Each path below is one point turned by a fixed rotation once a step. After each direction that follows a path, write how fast that rotation turns it, in deg/step (0 if it stays still).
Each turn is a multiple of 5 degrees from 10 to 175, or 0.
Each row of a path follows its step; steps can be skipped.

step 1: [0.355, -0.747, 0.626, 1.988, -1.825, 0.102, -0.332, 0.533, 1.830, 0.491, -0.290, 1.246, 1.669, -0.565, -2.903, 1.385, 0.970, -1.848, -1.644, -0.903, -0.688, -2.579, -2.913, 1.467, -1.484, 4.040, 0.151, 0.939, -3.187, 0.694, 0.368, -2.973, -0.739, -0.020, -0.789, 0.363, -1.345, -1.288, -0.097, -2.200, -1.137, 0.588, -0.624, -0.007, -0.138, 1.273, 0.385]
step 2: [0.707, 0.307, -4.464, -0.473, 0.096, 1.289, -0.600, 1.604, 0.227, 0.258, 0.156, -1.767, -0.472, -0.997, -1.865, -2.558, -1.530, 0.536, -2.305, 1.148, -1.465, -1.194, 1.291, 0.095, -2.948, -0.236, 0.502, -0.441, 2.154, 0.692, -2.109, 0.111, 0.076, 0.272, 0.828, 0.877, 0.619, 2.640, 1.711, -0.779, 3.803, -0.589, -0.606, -1.003, 0.784, 0.148, 1.784]
step 3: [0.151, 1.376, -0.814, -1.316, -1.040, 0.344, -1.860, 0.590, 0.782, 3.103, 0.918, 0.133, 0.420, -0.734, 1.834, 1.185, -1.513, -3.290, -3.624, -3.336, 0.010, 0.555, 1.095, -0.116, 2.964, 1.121, -0.568, 0.115, -1.249, 1.775, 0.784, 1.076, -0.992, 0.067, 1.081, -2.432, 1.536, 1.039, -0.672, -0.394, -1.849, 1.117, 2.480, 0.524, 0.522, 0.268, -0.427]
step 4: [-1.063, 1.085, -2.799, 0.829, -0.077, 1.204, 1.112, -0.033, -2.882, -1.363, -2.456, -1.837, -0.848, 1.297, 0.739, -0.474, 4.041, 1.087, -1.798, -1.294, 0.359, 1.542, -3.192, -0.020, 0.590, -1.106, 2.304, -0.418, 1.347, 0.744, 0.916, -0.040, -2.580, -1.617, 1.091, 0.690, -0.592, 1.233, -1.131, 1.544, -0.383, -0.056, -2.317, -0.644, 0.154, 1.403, 0.227]
step 5: [0.965, -3.484, 0.140, -0.581, -3.357, 0.171, 0.454, -0.179, 1.181, 1.167, -1.448, -2.456, 0.734, -0.332, 2.592, -1.573, -2.830, -0.573, 0.760, 1.173, -1.736, -0.464, 0.117, -1.760, -0.747, -0.511, -0.346, 1.271, 0.413, -1.616, 2.026, -2.833, -1.538, -2.006, 1.353, -0.529, -0.424, -1.952, -0.506, 1.444, -2.087, 1.178, 1.820, -0.093, -1.216, -1.024, 0.613]
step 6: [1.962, 2.795, 0.181, -0.519, -1.205, -0.150, 1.767, -1.172, -0.341, -0.579, 1.020, -1.366, 0.479, 4.697, 0.834, -0.090, 3.163, 0.946, 0.141, -0.056, -0.716, -0.887, -0.187, 0.035, -0.410, 0.959, 0.044, 1.083, 1.108, -3.794, 1.242, 1.498, 1.660, 0.202, -0.639, -0.759, 1.220, 2.461, 1.229, -2.326, 0.474, -1.188, 1.662, -0.385, 0.520, -2.123, 0.742]
step 7: [-5.257, -1.215, 1.324, -0.854, -0.384, -0.081, -1.368, -0.714, -1.333, -1.593, 0.973, -1.137, 1.257, -1.896, 0.751, -1.671, 0.882, -2.678, 1.672, -0.119, -2.042, 0.947, -0.154, 0.264, 1.288, 0.314, -3.476, -1.143, 1.757, 0.715, 1.136, -0.180, 2.379, 1.955, -0.452, 0.346, -1.382, 0.974, 0.524, 0.544, -1.696, 0.908, 0.296, -0.032, -0.391, -0.972, 1.615]
step 9: [1.390, -1.955, -0.620, 0.772, -1.932, -2.238, -0.469, 3.254, -2.005, -2.435, 1.805, 1.650, -1.000, -2.593, -1.736, -0.709, 0.694, -2.549, -0.613, 1.203, -0.505, 0.668, -1.094, 0.389, -1.235, 3.968, -0.340, -0.018, 0.301, -0.932, 0.149, -1.781, -0.200, 0.669, -0.094, -0.431, 1.456, -2.397, 1.386, 0.373, 2.591, 0.099, -0.075, -0.445, 0.874, -0.717, 1.444]
step 10: [-0.399, 0.462, -1.540, -1.127, 1.210, 0.231, 2.502, 0.341, 1.153, 0.633, -0.181, 1.895, 2.791, 0.508, -1.852, 0.375, -2.150, -1.923, -2.926, -2.499, -0.306, -0.570, 2.318, 1.774, -2.652, -0.368, -0.541, -0.609, 0.683, 0.198, -0.055, -0.216, 0.327, -1.795, -1.521, 0.330, 0.440, 2.745, 1.164, -2.143, 0.142, 0.674, 0.363, -3.275, -1.328, 1.843, -0.867]
step 11: [-1.656, 0.632, -2.020, -0.020, 0.695, -0.601, -2.522, 2.760, -1.198, 2.627, 0.090, -1.773, -0.221, -1.169, 0.816, -0.197, 1.275, 0.800, -3.541, -2.121, -0.934, -0.474, -1.575, 0.609, 2.279, 1.094, 0.447, 3.087, -0.741, 0.369, -2.060, 1.018, -0.157, 1.870, 1.218, -0.366, -3.106, -1.148, -0.392, 0.665, 1.540, 0.936, 0.559, -1.783, 0.845, -0.413, -0.132]
step 13: [3.185, -1.710, -0.940, -3.775, -2.507, -0.340, 1.024, 0.584, 1.772, -1.807, 1.181, -2.980, -0.183, 2.402, 0.112, 0.536, 0.314, -0.423, -1.969, -0.896, 0.131, -0.876, -1.280, -2.048, 0.026, -1.432, -0.380, 1.235, 2.338, -0.008, -0.411, 0.329, -2.763, 1.084, 1.060, -1.513, -0.602, 0.641, 0.477, 2.685, -0.450, 0.882, -0.378, 0.536, 0.643, -1.318, 0.940]
[-0.090, -0.020, -0.393, -0.122, -0.106, -0.136, -0.606, 0.413, 0.196, -0.678, 0.289, -0.480, 0.364, -0.135, 0.008, 0.144, -0.123, 0.579, -0.268, 0.392, 0.290, 0.017, 0.250, -0.138, 0.895, 0.425, -1.418, -0.062, 0.066, 0.041, 0.069, 0.130, -0.737, -0.243, -0.222, -0.031, -0.374, -0.754, -0.145, 0.454, 0.443, -0.098, -0.172, -0.347, 0.110, -0.536, 0.531]
170
[-0.071, -0.276, 0.345, -0.094, -0.078, -0.039, 0.025, 0.103, -0.780, -0.416, 0.902, 0.213, -0.564, 0.514, 0.188, 0.264, -0.449, 0.485, -0.057, 0.632, -0.493, -0.145, -0.116, -0.096, 0.429, -0.353, -0.023, -0.023, 0.419, -0.006, 1.406, 0.083, 0.487, 0.112, -0.038, 0.481, -0.316, -0.269, 0.285, -0.816, -0.529, -0.205, -0.038, 0.036, -0.341, 0.161, 0.011]
40
[-0.070, -0.012, -0.269, 0.405, 0.637, -0.277, -0.265, 0.205, 0.227, -0.313, -0.349, -0.434, 0.531, 0.509, 0.071, 0.225, 0.020, 0.455, -0.181, -0.398, -0.838, -0.038, 0.639, -0.054, -0.993, 0.643, 0.026, 0.151, -0.416, -0.543, -0.102, -0.464, 0.142, 0.172, 0.153, 0.333, -0.393, -0.260, 0.218, -0.514, -0.124, -0.278, 0.351, -0.119, -1.000, -0.659, -0.344]
80
[-0.715, 0.901, 0.306, 0.523, -0.704, -0.288, -0.289, 0.493, 0.040, -0.025, -0.774, -0.574, 0.380, -0.368, 0.034, 0.338, -0.010, 0.145, 0.488, 0.154, -0.041, -0.235, 0.104, -0.143, 0.235, -0.092, 0.665, 0.439, -0.020, 0.084, 0.312, -0.124, 0.123, -0.059, 0.108, -0.206, -0.413, -0.583, -0.122, -0.071, 0.069, 0.372, -1.121, 0.068, -0.351, 0.875, -0.118]
100
[-0.561, -0.469, 0.538, 0.244, 0.358, 0.687, -0.432, -0.608, -0.215, 0.799, -0.278, 0.064, -0.444, -0.090, -0.333, 0.116, 0.002, -0.026, -0.035, 0.104, -0.369, -0.781, -0.150, -0.209, -0.386, -0.253, 0.210, 0.290, 0.517, 0.106, -0.012, -0.270, -0.850, 0.041, -0.511, 0.193, -0.748, -0.010, -0.591, 0.018, 0.104, -0.118, -0.348, -0.934, 0.193, -0.575, 0.220]
115
[-0.161, -1.077, -0.448, 0.415, 0.531, -0.083, 0.227, 0.064, 0.449, 0.283, -0.387, -0.183, -0.221, 0.423, 0.002, -0.029, 0.304, 0.058, -0.219, 0.225, 0.156, 0.633, -0.321, 0.472, 0.135, 0.065, 0.259, -0.053, -0.775, 0.345, 0.820, -0.570, 0.589, -0.144, 0.034, -0.110, -0.388, -0.352, -0.504, 0.653, -0.135, -0.470, -0.705, 0.509, 0.547, -0.187, 0.023]
95
[-0.177, 0.025, -0.500, -0.467, 0.648, 0.283, -0.630, 0.608, 0.290, 0.392, 0.735, 0.496, -0.015, -0.152, -0.751, -0.197, 0.132, 0.428, -0.591, -0.231, 0.174, -0.056, -0.257, 0.145, -0.397, -0.334, 0.076, 0.430, -0.334, 0.497, 0.169, -0.619, -0.099, 0.351, -0.404, -0.349, 0.542, -0.553, 0.212, -0.275, 0.478, 0.406, 0.059, -0.150, -0.470, 0.921, 0.156]
40
[-0.253, 0.289, -0.094, 0.535, -0.049, -0.117, 0.375, 0.467, -0.233, 0.041, -0.191, 1.056, -0.122, -0.370, 0.233, -0.485, 0.574, 0.840, 0.122, -0.330, 0.022, -0.126, -0.130, -0.237, -0.312, 0.667, -0.175, -0.658, 0.336, 0.154, 0.412, -0.268, -0.027, 0.109, -0.013, 0.611, -0.007, 0.581, -0.308, 0.138, 0.136, 0.832, -0.269, 0.538, -0.187, -0.366, 0.917]
140
